These are runs of 7 systems, one row a step. Runs of the same system follow the same rule from any start.
W, trace 1, 10 rows:
[[ 10 -12  58 -18 -28 -32  27  -3  15 -12  -1  -1  25  12  16   8   6 -12]
 [ 21 -19  62 -19  35 -16   6   8  -2   0 -10  -9 -12  -1 -31   5 -27   3]
 [ -7 -24   3   8  27  -8  -8  43  -9  38   7 -19 -44  30 -12  10 -21   0]
 [-17   4 -29   7  19   3 -27  30 -43  -2  -7 -28 -35   0  26  -8  25 -20]
 [-10   9 -36  59   2   0 -10 -18  -3 -12 -19 -14   0 -47  18 -15  11 -17]
 [ -1 -22 -29  13 -15  27  22 -39  47 -12 -17  12  15 -16  33  -5   0 -26]
 [ 20 -19 -18 -49  12  32   6 -43  26 -15   3  39  11  -5 -20   3  -4  12]
 [ 10  21 -17 -30  -9  16  -8   9   7  36  37  36  15  21 -41   6  -7  45]
 [ -7  48  12 -21 -36 -14  -6  33 -26  -1  41  -6  24  35  11  -4  18  28]
 [ -7  30  61  30 -23 -43  11  -5 -30 -28  -2 -30  25  -3  -3  -2  12   4]]
V, trace 2, 10 rows:
[[ -5 -17  -8  -2 -11   1  29 -21  21  20   3   3  14  22 -15  20 -11  -9]
 [  5  13  17 -36  20   1  -9  11   8  -1  -8  14   1  19  -9  36  -8   4]
 [ -1  16   4   5   9 -30 -29  23 -17  -7  18   8 -13   2 -11   5   6  32]
 [  1   6  18  23 -19  -5  -4  28 -22   8   4 -19  -3 -16  20 -31  19  -4]
 [-10 -19   3  18  -9   4  29 -25  -7 -17  -9 -32  -1  -8  10 -26 -12 -28]
 [ -7 -34 -16   1  13   5  22 -25  20  15 -20   1  -7  10 -11  28 -10 -27]
 [  9   1 -16 -35  34   8 -27   9  17  -1 -10  29 -17   4  -1  35  -2   4]
 [  9  26 -20  -4   6  -5 -41  21 -13  -3  24  22  -5 -16  -2 -12  21  38]
 [  4  26   6  26 -37  17   5  11 -13   4  15 -14  23 -21  19 -48  15  10]
 [-12  -9  15  14 -33  10  50 -39   8 -14  -2 -26  27  11   6 -20 -15 -19]]
S, trace 3:
[[  6   0 -23  -7 -14   1 -21  12 -24 -15  39  -4  -9  -3  24 -47  34  29]
 [-14  14   3  34 -30  18  33 -30 -28  -8   4 -36  25  -9  -8 -40   0  -6]
 [-25  -3  15  -2 -16  18  44 -22  23  -9 -27  -9   8  34   2  25 -42 -33]
 [  6 -13  14 -36  30 -25 -10 -11  18  -4 -25  38  -8  11 -27  66   0  -3]
 [ 24  11   7   2  25 -20 -53  53   1  26   7  33 -23 -31 -10   6  10  33]
 [  3  -3 -25   7 -31 -10 -16  34 -26   0  43 -16 -13 -14  40 -66  23  13]
 [-11   0  -4  21 -24  15  45 -45 -31 -18   1 -61  33  -7  10 -44   9 -31]
 [-19  -5  13  14  17  32  45 -40  36  -4 -38 -23  12  32 -12  42 -48 -35]
 [  2 -19  -3 -39  38  -3 -24  -1  35   4 -24  60 -27  29 -24  78   2  11]
 [ 26  19  -8 -10  14 -18 -69  49 -15  15  16  58 -24 -44 -18  -6  29  52]]
W, trace 4:
[[-11   5  13 -11  -7   0  21   9 -25   5 -15 -24  -4   4  -6  -2 -18 -31]
 [ -9  -1 -13   5  22 -31  -5  -1  -4   1 -16 -11  -9  -7  -7  30 -12 -22]
 [  6 -12  -8  11  20   1 -22  17  18  14 -15   8 -14  -9  22  21  19  -7]
 [ 10 -10 -13   7  10  20 -20   4  12 -16  10   8 -17 -15  23 -28   6  18]
 [ -2 -11 -21  12 -17  24  14 -23  -7   3  15  -4   7  -6  -6 -35   7  10]
 [ -9  20 -16 -16 -19  20  25 -24  -4   0  -2  -3  26   5 -10   1 -12 -16]
 [ -4  17  -2 -20  -1 -20   3 -15   9  -5  -3  17  21  11 -17  40  -4   1]
 [ 10   7  31  -8   0 -14 -17  25  13   7   1  26   1  10  -1  23  11  21]
 [  5  -4  33   3  -7 -13 -11  31  -6  -8  17  -1 -18   3  10 -26  -2  23]
 [ -6 -16  18  18  -8  -9  16   4 -29   4   3 -35 -10  -4  -3 -31  -3 -11]]
D, trace 5, 10 rows:
[[ 20   7  52 -29   1  30  10  10  -9  14 -12   1  15   2 -15  -5   7   0]
 [-12   0  15   7   9 -22  11   8  -8   3  18 -23 -13  27 -29   0 -46  12]
 [-24  -1  -6  -1 -12 -18   2  19 -39  14 -14 -14 -13  17   4  22  27 -27]
 [ -6   8   0  21  19 -14 -12  -3 -11 -31 -26 -18 -11 -33  16  -3  -9 -23]
 [  3 -41 -15  28  -1 -10  -5  -2  25   7  -3  12 -20 -17  19  -6  13  -4]
 [ 18 -21 -14 -27  14  46  -4 -10   6   1  -6  11  -9 -13   5 -21  13  -1]
 [  2  10 -37   0  10  19  -1 -18  13  11  26   4   7   6 -22  -7 -21  24]
 [-12  33 -21 -10 -25  15  -1   7   4   9  14  10  22  26  10  16  14   9]
 [  0  35  27  -2 -15 -14   2 -11   1 -33   3   2  31  -3   3   5  -1  12]
 [  2  -7  45  14 -23 -30  13   9  12   8  -5  15   6  -1 -11   8  -7   5]]
X, trace 6:
[[ -3  15   3  -9 -26  18  -2   2  26 -24 -23  33   7 -17  35   4   1 -11]
 [ 14 -21   8 -23 -11 -22  12 -35  14 -20  19  22  15  -2 -17  -5   0  19]
 [ 21   3  34 -23  -3   7  10  22   4  40   9   3  15   8 -23   2  -8   6]
 [-11  23   9 -14   4 -12  -2  21 -21 -12  24 -31  -3  34   6  -3 -17   9]
 [-14  16  -2  34  -1 -17  -6  -2 -36   5  -6 -26   6  -4  -6   9  31  -5]
 [-16  -5  18  35  -5   1   3   3   5 -18 -39  -1 -17 -17  20   3  -7 -24]
 [  0 -54  -9  -2   9 -13   7 -21  11 -12  -6   9 -28  -3   4  -4   2 -11]
 [ 23 -18 -18 -24  24  16  -8  12  10  34   0  10 -13 -22 -15  -7 -11  -7]
 [  3  24 -37  -7   7  16 -14  16  19   7  29  -5   3   7  17 -11 -21  16]
 [  1  31 -24   6 -12  19  -4 -18  -2  -6  12  -4  36   0  13  -2  34  11]]
D, trace 7:
[[ 10   7  23 -27  14  16  14   0   6  -7 -15 -29  17  10  22   9  -3 -28]
 [  0 -14  13  23  32 -25  -4 -15   5  -2   4 -12  -6  15 -23  26  -3  16]
 [ -9   0   7   7   4  16 -20  32 -18  10 -17  15 -31   6   1  11  17   6]
 [ -9   2 -16   1  -5  -6  -8  -1 -24 -29  11  -3 -20 -18   3 -37 -12   7]
 [ -5 -10 -30  17 -29   0  18 -13   5  21  -1   2  12 -19   3 -13   6 -20]
 [  9  -2  -7 -21   8  20  12 -15  32  -9 -11  -4  17   1  25   8  -9 -21]
 [ 15  -7   2  -7  27  -8  -9 -18  19   2  13  10  11  13 -20  26   7  24]
 [  4  24  13  -2   1  17 -21  32  -9  16   4  17  -6  10 -13   7   7  27]
 [-12  18   9   3 -26 -11   3  14 -25 -16  23 -10  -5   6   2 -31 -10  16]
 [-14  -3   6  15 -36 -15  31 -13 -14   6 -12 -13  14 -10  -1  -7   2 -29]]
T, trace 8, 10 rows:
[[ -8  18 -19  30  21  -4   1  26 -12  37 -13 -38  -8 -20  -5   2 -32 -34]
 [-18   1 -36  23   8   6  -2  -8  13 -15  -3 -35   2  20  56  15  17 -27]
 [  8  -5 -12  11  26  29 -14 -46   8 -32 -25  14   9 -22   2  11  39   4]
 [  4 -10  -3  16 -15  35  -3  -8  42  -2  -3  55 -10 -13  -9 -13 -21  31]
 [  3 -10 -22 -54 -39  16  10   9 -10  11  31  29  -4  12  -7 -32  -1  10]
 [  7  50  -1 -23 -16 -11  10   7 -31  26  18 -12  40  -9 -34  -4 -12   1]
 [ -7  31  35  15 -13 -31  11  14  14  -1  16 -29  34  36  20  28  -5   3]
 [  5 -25  51 -11  28 -29  -6 -11 -14 -33 -10 -14 -10  23   2  25  29   5]
 [ -1 -29  27  30  30 -15 -15  15  -6   3 -27  14 -49 -19 -30   7 -23   7]
 [-18 -33 -35  10 -10  -3  -4  34  -9  18  -4  -2 -52  -6  25 -22 -14 -26]]
V, trace 9, 10 rows:
[[ 27 -14  37  -4 -13 -18 -20  20  18   3  21  35   2 -11   5 -14  27  41]
 [  9  -8  35 -10 -17  18  13  17 -26   2  22 -11  -9   1 -15 -58 -16  20]
 [-27   2 -12  11 -15   5  36  -2 -26  22   9 -44  -1  30 -17  -9 -32 -23]
 [-19  11  -8   0  19 -15  11  -8   2   0 -32 -25   8  21  10  57  -1 -46]
 [  6  -8   2   9  35 -36 -36  -4  18 -26 -22  23 -15 -16   9  42  18   3]
 [ 23 -25   5   6   5   0 -36  27   6   2   9  33 -30 -33  14 -31  26  28]
 [  8  -8 -17  -6 -19  41   8   3 -21   5  20 -11  -9 -20   3 -72  -7   8]
 [-19  16 -40   6 -22  34  40 -32  -3  20   5 -26  29  13 -11 -10 -22 -24]
 [-12  24  -7 -11   4   0  16 -27  33  -4 -19   4  36  28   2  63  -6 -18]
 [ 12   7  31 -15  15 -37 -30   2  22 -22  -2  44   3   8  -8  47  18  34]]
T, trace 10 (10 x 18):
[[ -5  -3 -31  -3  15  20  -9   4 -10   7  10  -7 -20   8  -3 -10  -6   6]
 [-16  21 -24  18 -14  21  -1  -3 -15   5  -3  -3   5   0   0  -4  11   0]
 [ -9  15   0   6 -25   2  10 -18   6 -22  -5   6  20  -3  14  -2   7  -1]
 [ 12 -10  17 -15  -9 -11   9 -20  15  -8  -1  19  16  -4  -9   7   6   5]
 [ 15  -6  19 -24   7  -5  -2  18  11  14   6  18  -6   1 -15   5 -18  10]
 [ -1   4  -5 -12   7 -11  -9  28 -16  16  21 -13 -15  14  -6  -5  -9   8]
 [-10  16   1  20   2  -7  -3  10 -28   5   1 -31   0   3   3  -2  10  -7]
 [-13  -2  10  31  -2  -6  10 -16   2 -21 -18 -17   2  -2  16   5   4 -15]
 [  1 -31   2   2   7  -1   6 -23  18 -15 -21  16 -10  -7   4  11   4 -13]
 [ 10 -13 -19 -16  12  12 -12   6  14  10  -7  29 -18 -18  -9   0 -13   0]]
Z, trace 11 (10 x 18):
[[ -2 -39  15   2  -1 -32  28  -8  20  14  -9  -2 -10   0 -14  11 -34 -23]
 [  9 -23  -5 -38  36  -5  -7  22  -5  24  -7 -10 -24  17   0  25   3 -24]
 [  8  26 -16   4  43   2 -42  24 -22   6   3 -11 -16 -15  -6   6  11  16]
 [ -7  23 -19  51 -12  24 -19  10   1  -5   1  -6   3 -20  32 -26  20  12]
 [ -6 -12  -9  15 -28  25  27 -48  11 -35 -10   1  18 -17  15 -29   3 -10]
 [  1 -26  -6 -17  -9   4  32 -40  29   6 -11  31   9   3 -35  20 -27  -7]
 [  5   2  -8 -60   8   0  -6  25  11  25  14  25  -5  38 -14  36 -11   7]
 [ 11  39  10 -22   8 -22 -34  39 -33   8  35  -8   6  11  -6  -2  21  35]
 [ -4  27  35  58 -24 -14  -2  21 -14  -3  12 -33  15 -11  20 -31  13  14]
 [-21 -33  24  40 -21  -7  40 -34   3 -31 -23 -33  -1   2  23 -16  -4 -33]]
Z, trace 12:
[[ -5   8  -2  -5   9   8  -1  -4  13 -23  -5  11 -14  -7  -5  -6 -44   4]
 [ -2 -17 -32  -7 -14  -8   0   2   0  24  19  10  -4   8   1  -1  19   2]
 [ 15  25  19 -20   5  17   0   6  -8   1  -3  -6  20 -13  -4  -6   0  -2]
 [ -9   6  -8  27  -2 -16   2  -6  16  -2  19  -9   4  14   1   4 -14  16]
 [ -2 -15  20  -5 -12   6  11  -4  -5  -1 -11   1   3  10  11   5  29  -9]
 [ -4  -1  15  -4  11  -8  -1  -3  -6 -17  -9   6 -16  -4 -21   2 -27   5]
 [ -8 -10 -18   4  -9 -12  -4  22  -3  23   4   4 -18   3   5   4   3  -6]
 [  9  13   1 -15   7   5  -6   5 -15  -7  -4 -15   6 -17  10 -12   8 -13]
 [  3   4 -10  30   7  -7  -1 -11  16   2   2  -6   7 -13  -2  -1 -10   5]
 [  0 -16  -2  -2  -4  21   7  -9  16  -1  -7   3   1  10  19   3  14  -7]]
S, trace 13, 10 rows:
[[  7 -16 -14  24  21  61 -18  15  14   9 -19  11 -34 -21  16 -27  -4   5]
 [-10 -20 -63 -19 -22  21   8 -29  -5  -7  17  26 -13  -8 -10 -30  -1   4]
 [  4  45 -21 -10 -23  21  18 -23   0  19  -4  10  51 -26 -23   0  -6 -10]
 [  1  34  10 -14 -13  -6   8   1  47 -12  21   6  33  27  16  19 -34  17]
 [ 15  -9  47 -11  -1 -27  -5  -5   7  -7  19  11  19  31  -8  24  37  35]
 [  5   1  61  11   5  -2 -12  36 -28   5   2  -5 -23   6 -21 -19  -4  29]
 [-30 -24  -2   3 -24 -30  11  28 -42   3   7 -18 -42  17   1 -19 -10 -18]
 [-14   0 -11   0   5 -22  11  -6 -37  -6 -38 -31  -4 -28   7  10   9 -60]
 [  1  -6 -23  28  39  -1  -7  -6  39  -5 -30 -16  -8 -24  26  22 -26 -35]
 [ 20 -37 -37  -3  29  26 -19 -15  41   8  -2  22  -8  -5  23  11  32   5]]
X, trace 14:
[[ 18  23  -2  -8  -9 -16   5   0  20  11  12  10  27 -36 -15 -13 -37   3]
 [  8   4  12  -3 -12  -4  13   3  29  10  27 -19  31  34  27   8   9   6]
 [  9  12  32 -14  25  13   0 -18 -25 -19  -8 -23  15  10 -16   9  21   5]
 [-23   3  22  36  -1   0   0  10 -11   6 -10   6 -24  16 -29  12 -19  18]
 [-21 -18 -10 -10 -20 -12  -3  23 -27  -7  -8   5 -33  10  21  -4  19 -18]
 [  6  -3 -18   1   5 -28  -4  -6 -14  -3  -7  -2  -5 -49  -9 -16 -10 -22]
 [ 10 -13 -10  25   2  -2   7   7  45  22   3  -7   9  -8  26  -1 -14 -12]
 [ 19 -13  -9 -24  28  27  -3 -20  15 -14   5 -13   9  12  19  -1  18   0]
 [  4  14  -6   7  19  31 -10 -13   1   9   3  15   3   0 -39   4  -9  31]
 [-21  19  -8  -5 -34  19  -2  20  -3   1   7  25  -8  27  10   4   2  15]]

Which system made each of these runs?
trace 15:
[[-10 -29   2   7 -17 -27   2  14  -8   5   4   1 -23   8  14  -2  14  -7]
 [  7  -3   1  -6  14  -5  -2   1 -19  -2 -22 -12  -6 -35  -1 -10  -2 -29]]
 => T
trace 16:
[[  5  -7 -18  28   7  14  14 -24  29  27  -4   1  16  -8 -17  10 -13  -3]
 [ -1   0 -17 -37   2  28  -2   0  19  -8   4  16   0  30  19  15   2   1]]
 => W
trace 17, 2 rows:
[[ 17 -21  22  35   0 -10  12   6  22   7  -2 -10  -7 -45   4 -43 -38  -6]
 [ -1 -46 -29  -3  14  25  28 -17  16  24   1 -33  -8  18  14  -9  -7 -35]]
 => Z
trace 18, 2 rows:
[[ 26  -8   8   4   4   4   8   3  36  35   8  -5  26  -7   9   2   4  -4]
 [ 11  -4  23 -15  21  24   1   1   9   1  12 -17   4  34   3   5   5  16]]
 => D
trace 19:
[[  9   0 -23 -33  -8  -1  10  21 -10  30   5 -13   2 -21   7 -21 -16 -33]
 [  3  18 -35  -9  20 -15   2 -15   2  -2  17 -37  26   4  11  13  -3 -16]]
 => S
trace 20 (2 x 18):
[[  1  -3 -22  -6   1  17 -14  18   7   3  -7   9 -15  -8  27  -4   8 -10]
 [ 11  -2 -18  -2   5   5  -3 -21   4 -14  17  -2  10 -12   3 -20   9  13]]
 => D
trace 21:
[[ 20 -20   1 -10  14 -11   4  -9  22   3 -14   1   6 -29   7   2  -5 -23]
 [ 22 -20 -11 -10  29  14  -7  -1  28  19  11  -1  -1   2  -1   2  -4   8]]
 => W
trace 22, 2 rows:
[[ 11  -4   4 -38 -36  -5   6   3  17 -16   4  42   5 -22  12 -23 -11  -1]
 [ 27   1  14 -14  -7 -34  17 -10   4  20  27 -11  37 -19 -23 -14  -7   4]]
 => S
trace 23, 2 rows:
[[-11 -31 -23  -2   5   5  17 -18 -20  17 -23 -12 -14  -3 -10   8  15 -39]
 [  4  20 -40 -10  27  14 -18   4  13   8 -19  12  -3 -24   0  21 -18 -16]]
 => W
trace 24, 2 rows:
[[ -4  -6 -15  11  11  12   8 -27   2   0   7 -16   9  15  -5   5  11   3]
 [ -9  15  -3  -1  -3  29   0  -7   2  -4 -15  13   2  12  -5  16  -1   3]]
 => W
trace 25 (2 x 18):
[[ -4  15  -6 -18   8  23  -8  15  17  -1  -6  21 -10  12   1  16 -24   7]
 [ -1   6 -22 -17 -11 -11 -14   4 -15  -3  29  11   0  10   1  -9  20  23]]
 => Z
trace 26, 2 rows:
[[ -9  18 -24  -3  -8  18  11 -19  -5   9   1   7  13   0 -24   3 -11   2]
 [ -6  28  -4 -11 -16   2   2   3  15  -3   2  17  17  11   5  20 -11   5]]
 => S
trace 27 (2 x 18):
[[-26  16 -25  47  21   5 -14   4 -35  22 -20 -26 -14   6 -14  28  22 -13]
 [-26  17 -29  31 -10   8 -15   7  17 -28 -31  11 -14 -14  47  15   1 -22]]
 => W
trace 28:
[[ 10  14  -8 -23 -15   4  -2   9   5  -5  13   1  15  -9  24 -18   5  -4]
 [ 14   0   9   8   0 -10  10 -19  13   2  18 -12  25  -8  -9 -11  -3  12]]
 => Z
trace 29 (2 x 18):
[[ -5   3 -39 -10  -7  13 -13  34   6  22  -9   8 -16  -8  34   2   6 -26]
 [ 17   2 -18  -7  14  -2  -9 -26   7 -29  20 -18  20 -17  22 -22  17   6]]
 => D
trace 30, 2 rows:
[[ -9  -8   2 -16 -18 -17   6   7 -26 -14   2   5 -17  -8  -7 -20 -10  -7]
 [  0  -6 -16   1  -4 -16  12  -2  -7  18  -6 -12   4 -23  -4  -5  -8 -30]]
 => D
trace 31:
[[  6   2  25  -6  -4 -29 -10  -4 -10 -27  17  19  -6 -13 -26 -16 -12  34]
 [ -1  -2   9  -1 -33  -5  15  29 -14  42   1   6  -2 -10 -13 -15  -4 -12]]
 => D
trace 32, 2 rows:
[[-31   5 -55  12  -7  -2 -11  15   0 -20  -1  -2 -36  -3  32 -11 -30 -17]
 [  4  -1 -48  11 -11   2  -6 -25 -10   9  -1   1  22 -30  16  -5  55 -17]]
 => T
trace 33, 2 rows:
[[ -7 -10 -40 -16  20 -26   4 -12 -18  17  20 -20  -6  15 -28  14 -11  -9]
 [ -8  40 -16  11  14  18 -20  20  -8  14 -16 -10  12   1  13  30  21 -12]]
 => S
